In the data rows, the value 128 means zero.
Here are some points:
[105 120  90 103 161 144 134 176 162 125 126 142]
[148  97 130 255  79 255  77 124 138 130  67 156]
[146 108 139 174  89 117  80  47 158 131  84 126]
[139 164 155 152  72 144 153 108 117 140 159  61]
[138 141 138 133 228 188 132 113 139 110 132  99]
[125 145 138  65 154 154 158 152 121 148 124  85]
[121 132 119 111 152 124 166 102 126 134 141 129]
[157 136 152 170 114 125 105  33 114 114 138 113]
[139 168 160 203 123 101 133 100 140 115 144  63]
[127 163 139  52 187  68 181  52  99 161 185 101]
[129  94 121 111 123 151  83 212 161 111  68 185]
[137 161 141 147 108  92 192 120  71 153 180  76]
[131 156 138  52 181 170 180 203  90 151 178 105]
[135 159 172 172 170 253 112  56 124 132 132  98]
[142 151 137 150 194 122 152 104 106 130 141  72]
[137 173 152  95  51 255 181  46  66 175 163  35]
[128 155 139  81 101  72 162  60  82 129 149  64]
[118 138 117   0 153  46 179 208 106 163 133  73]
Then 12 other points, each followed by its number:
[111 146 128  68  81  80 156 107 113 129 138 100] 0
[ 38  42   9   0 104  78  90 175 255 113  77 255] 1
[154 127 147 195 185 143  94  66 113 124 133 111] 2
[141  91 125 187 181  80  65 131 150 107  53 175] 3
[115  84  92 138 158 223  80 220 163 121  91 180] 4
[153 120 137 165 126 143  86  64 142 110 111 137] 5
[130  85  97 132  99 100  69 125 154 110  61 174] 6
[ 87 108  75  67  88  46 145 255 163 117 147 197] 7
[139  94 112 189   0 139  59 182 137 111  56 178] 8
[126 111 122  95 173 154 101 156 137 121  87 169] 9
[ 96 125  96  98 128 162 150 112 151 130 128 192] 10
[144 151 161 105 129   0 187  89  74 132 169 110] 11
Which three of these numbered points are nearest to each point below, ignoring the direction in which the first points spread most? Their numbers follow each, nearest first.
[137 114 144 154 122  69 111 103 122 115  96 147] > 5 11 6
[146 108 127 176  25 127  61 164 140 123 110 177] > 8 6 7
[123 112 115 127 159 142 104 139 127 122 101 161] > 9 5 10
[ 85  89  56  37  60  44 116 131 192 123 117 213] > 6 7 1
[ 79 111  66  70  94  63 118 209 202 142 118 193] > 7 6 8
[ 82  99  82  32 140 130 134 119 162 123 135 189] > 10 9 6
[ 60  74  39  18  61  26 109 255 218 109 140 255] > 7 1 8
[142 107 122 197 223  38  84 172 148 105 128 104] > 3 2 5
[137 151 139  23 176  36 180 217  83 156 203  97] > 5 9 2
[140 142 141 142  32 196 183  66  93 142 178  79] > 0 5 11
